In the rows, zero is written as 128.
The same turns and mirrors carry the whole set onto itself, and each row onto the other rows of its family. Which rows share a family with each named row? Give them in list order.
These 20 rows form 4 families of 5 rows each.
z_703: [110 135 112 119 105 149 130 116]
z_721: [134 133 114 143 175 136 148 106]
z_695: [103 140 106 132 135 136 134 135]
z_433: [105 128 120 125 110 159 122 119]
z_630: [110 135 108 121 106 140 125 114]
z_464: [156 127 124 143 153 155 127  81]
z_500: [143 126 119 122 110 154 111  89]
z_543: [118 131 109 122 105 154 112 117]
z_203: [129 140 115 145 172 136 141 125]
z_833: [126 128 121 144 177 145 143 115]
z_341: [105 139 107 128 144 133 149 128]
z_259: [139 139 120 144 170 131 147 107]
z_495: [ 99 134 114 131 146 143 142 133]
z_779: [148 121 129 144 161 163 122  89]
z_23: [136 122 127 132 119 171 110  91]
z_598: [159 130 126 142 165 153 124  99]
z_361: [141 129 123 129 111 164 117  87]
z_637: [161 129 128 136 149 150 125  84]
z_342: [153 125 123 129 124 164 106  93]
z_995: [107 143 107 135 144 125 146 125]

Same family as z_495: z_433, z_833, z_779, z_23
Same family as z_630: z_500, z_259, z_637, z_995

The same turns and mirrors carry the whole set onto itself, and each row onto the other rows of its family. Which rows share a family with each named row? Give them in list order.
These 35 rows form 7 families of 5 rows each.
z_650: [119 154 125 181 120  98 130 144 116 141 124 135 129 108 106 161 119 133
 118 178  79 115  86 129 114 131  87]
z_958: [ 94 147 147 180 118  75 121 119 127 127 116 131 120 124  82 167 131 132
 123 183  78 109  89 124 111 104  87]
z_110: [ 85 148 137 152 118  82 107 140 134 123 123 144  98 123  99 169 115 132
 149 181  89 104  77 112 109  91 113]
z_19: [121 167 155 155 120  61 146 105 148 138 142 145 100 119 115 139 125 128
 163 187 122 113  75 110 122  78  84]
z_235: [139 172 138 121 121  88 149 166 132 152 148 115 117 141 112 149 132 128
 142 145 135 137 128  90 117 104  93]
z_883: [105 189 137 159 114  62 149 137 115 156 120 124  95 131 119 156 109 115
  94 176  84 154 115 107 138 104 122]
z_280: [126 156 115 131 120  60 145 156 148 121 143 121 115 116 121 132 152 153
 115 179 122 105 134  99 134  95 112]
z_370: [119 175 146 135 101  51 149 118 125 143 154 163 119 117 111 161 144 148
 159 201  99 143  92  95 115  90 108]
z_616: [113 150 130 137 111  43 157 144 143 137 140 115 141 112 111 164 147 145
 134 177 103 119 139  89 138 101  69]
z_414: [126 178 135 125 109  86 142 162 143 137 140 104  86 153 112 157 110 123
 120 142 100 138 117  91 123 107 105]
z_134: [112 155 130 128 114  86 124 147 154 155 146 103 117 138 117 139 114 101
 156 157 134 127 115  99 131  92  92]
z_620: [ 98 171 148 171 119  70 137 130  99 166 130 120 119 132  80 171 121 113
 121 189  98 159 121  98 133 103 111]
z_989: [128 161 128 132 122 110 145 171 139 139 162 103 114 130  87 161 125 131
 142 152 104 120 114 114 129 118  90]
z_150: [ 98 179 140 166 132  75 137 154 109 176 128 113 119 129 110 153 120 109
 115 162 108 134 129 112 151 103 119]
z_713: [126 166 161 145 121  58 162 113 135 120 148 145 108 120  83 168 140 153
 151 187 103 125  93  96 109  87  73]
z_221: [117 154 129 137 106  50 149 130 163 147 141 129 135 115 136 129 142 123
 150 183 126 119 115 105 134  90  77]
z_359: [109 178 132 161 139  86 159 149  99 160 147 121 104 101  98 168 108 125
 123 182 101 154 121 112 147 102 109]
z_200: [ 98 147 120 134  98  53 122 149 148 137 138 123 133 118 126 166 140 146
 154 170  91  93 119  99 142  95  97]
z_393: [146 193 141 147 114  61 148 107 129 130 150 136 114 125 114 157 137 163
 138 185 109  90  93  96 133  83 108]
z_819: [114 173 140 161 104  81 132 125 138 124 112 134 103 139 117 156 116 129
 103 168  68 112  78 126 104 111 101]
z_91: [ 89 168 134 158 102  57 119 135 116 176 143 131 133 123 113 163 132 121
 136 185  80 143 113 102 144 112 129]
z_63: [145 188 148 160 124  85 165 134 116 131 147 143  99 120  89 173 123 147
 152 187 106 101  82 109 131  96  83]
z_461: [109 157 133 119 114  82 126 165 129 138 146 134  92 133  98 160 124 126
 161 175 122 150 113  83 113  92 121]
z_456: [121 157 128 135 124  57 158 146 147 125 126 130 131 107 135 149 143 153
 134 165 115  95 121 116 124  84  71]
z_149: [ 91 183 130 156 143  76 128 130 115 155 136 119 111 109 112 159  99 122
  98 183 100 130 104 102 139 100 136]
z_608: [130 162 119 150 113  65 173 161 130 132 140 133 133 103 111 148 155 145
 126 196 104 113 130 122 144 104  83]
z_394: [101 151 144 181 113  78 111 108 138 155 125 132 119 125 118 135 119 110
 140 178  99 120  78 129 118 102  98]
z_97: [100 165 137 163 121  77 127 124 121 172 134 119 111 125 116 136 110  94
 138 182 125 158 113 111 136  87 115]
z_591: [126 166 120 131  96  51 160 148 152 125 128 119 118 125 141 146 140 145
 108 164  90 122 132 107 132  99  89]
z_674: [137 198 150 137 107  56 171 115 136 121 137 141  88 133 118 160 124 148
 127 177  91 122  92 105 122  79  92]
z_316: [126 194 163 156 126  63 165 103 125 145 144 150 122 117 110 160 135 147
 139 178  98 113  78 122 117  89  87]
z_999: [110 148 134 132 119  89 129 167 132 139 134 104 113 140  83 170 118 117
 139 159 120 136 128  81 117 107  88]
z_986: [100 164 150 171 135  97 127 136 120 141 115 143 110 128  97 147 121 117
 115 171  98 121  79 137  98 108 108]
z_993: [123 170 129 159 120  91 120 113 122 127 124 145 125 119 114 151 116 141
 109 191  96 112  71 112  91 110 114]
z_198: [121 174 133 123 128  91 130 154 143 150 170 105 115 137 101 145 124 127
 118 156 113 136 113  89 125 121 128]

Same family as z_221: z_19, z_134, z_394, z_97
Same family as z_999: z_958, z_616, z_620, z_713
Same family as z_591: z_883, z_414, z_819, z_674
Same family as z_110: z_370, z_200, z_91, z_461

The same turns and mirrors carry the whole set onto itself, and each row onto the other rows of its family. Which rows share a family with each named row? Give them in list order.
These 30 rows form 10 families of 3 rows each.
z_148: [125 141 123 137 126 143 125 123 104 133 103 145 144  88 104 101]
z_426: [129 154 147 127 113  97 131 140 130 151 154 119 124 124 130 110]
z_809: [108 132 111 115  93 131 119 120 130 137 133 128 144  93 106 107]
z_551: [124 122 128 132 110 147 136 117 105 151 106 127 139  94  96 129]
z_45: [126 102 123 137 102 142 126 125 109 127 123 151 139  93 104 107]
z_519: [138 127 154 148 133 106 136 145 114 145 145 150 123 123 138 102]
z_806: [124 164 169 130 135 118 135 131 119 136 137 129 143 136 126 120]
z_707: [134 140 126 132 132 123 148 113 136  90 118 108 138 149 106 127]
z_343: [132 155 159 137 142 107 127 146 111 147 141 141 117 126 114 109]
z_964: [135 113 105 134 143 104 144 125 141 125 126 104 121 151 101 104]
z_557: [129 130 151 131 133 103 124 146 116 171 146 123 128 127 110 111]
z_17: [152 121 118 132 119 118 164 117 143 106 125 112 126 151 110 123]
z_726: [133 131  99 128 114 105 144 118 150 106 132 102 122 136 113 109]
z_127: [105 139 131 120 118 147 122 115 120 117 118 137 163 104 102 127]
z_294: [115 103 131 125  92 146 120 124 119 136 117 133 142 116  90 101]
z_121: [148 131 104 150 144 118 145 125 123  97 103 119 126 122 106 115]
z_835: [114 129 118 125 117 144 116 124 110 126 117 147 137  94  84 110]
z_653: [126 148 159 125 117 129 141 143 145 146 144 135 128 135 140 128]
z_632: [124 109 112 138 135 113 143 125 145 112 120 120 126 159 116  90]
z_136: [142 131 110 139 141 114 145 121 132  96 117 118 111 146  94 107]
z_427: [132 128 118 126 118 135 154 125 162 105 125 119 124 148 124 128]
z_873: [113 109 110 119 113 138 121 119 121 148 120 126 143 107  83 101]
z_884: [153 156 156 150 138 111 138 141 104 140 122 128 121 121 120 111]
z_734: [131 140 145 145 152 105 144 141 116 158 129 128 128 121 133 133]
z_604: [148 108 113 148 125 119 155 117 131 102 120 128 116 142 116  94]
z_219: [133 127 105 141 142 126 163 105 132 124  99 112 123 140 113 107]
z_798: [114 114 111 119 111 143 133 121 128 130 125 147 158  95 106 127]
z_666: [131 149 159 127 127 115 147 134 126 160 144 144 138 131 135 108]
z_862: [124 118 157 139 128 102 121 157 121 150 146 133 131 133 124 120]
z_12: [109 127 126 114  99 159 132 125 145 131 125 142 145 109 117 127]

Same family as z_519: z_45, z_604
Same family as z_632: z_294, z_862
Same family as z_707: z_806, z_127
Same family as z_884: z_148, z_121
Same family as z_219: z_551, z_734
Same family as z_17: z_798, z_666
Same family as z_726: z_426, z_809

The same turns and mirrors carry the whole set onto itself, and each row onto the other rows of its family. Which rows share a family with each named row? Give them in list order.
These 16 rows form 4 families of 4 rows each.
z_858: [106 151 136 105  87 104 121 149 140 119 127 135  79 124]
z_777: [123 146 152 100 114 147 119 143 131 108 166 152  98 147]
z_877: [126 131 132 112  98 162 135 126 133 122 166 155 111 142]
z_582: [123 129 119 157 106 145 128 103 130 135 161 110  98 143]
z_248: [ 88 152 126 143  86 102 118 121 134 132 147 103  83 123]
z_759: [123 138 135 112 112 115 103 159 128 118 139 120  61 138]
z_536: [112 147 121 140 114 110 111 141 127 136 155 102  57 138]
z_246: [111 151 127 177  95 136 109 143 132 141 146 121  78 108]
z_216: [111 126 111 149 103 123 105 121 116 138 149  99  82 132]
z_405: [125 159 153 141  97 159 121 156 141 121 153 165  97 118]
z_868: [117 145 152 109  99 134 138 123 155 105 142 153 109 130]
z_912: [116 152 137 172  96 161 122 127 136 134 160 144 108 114]
z_588: [114 148 134  95 106 127 117 163 130 122 159 147  71 137]
z_781: [100 145 141 147  98 133 135  95 149 118 162 122 114 129]
z_241: [111 134 128 137 105 156 121 105 120 128 176 132 119 140]
z_859: [120 158 143 146  96 133 108 172 138 128 138 142  66 112]

Same family as z_777: z_759, z_216, z_241
Same family as z_536: z_877, z_582, z_588

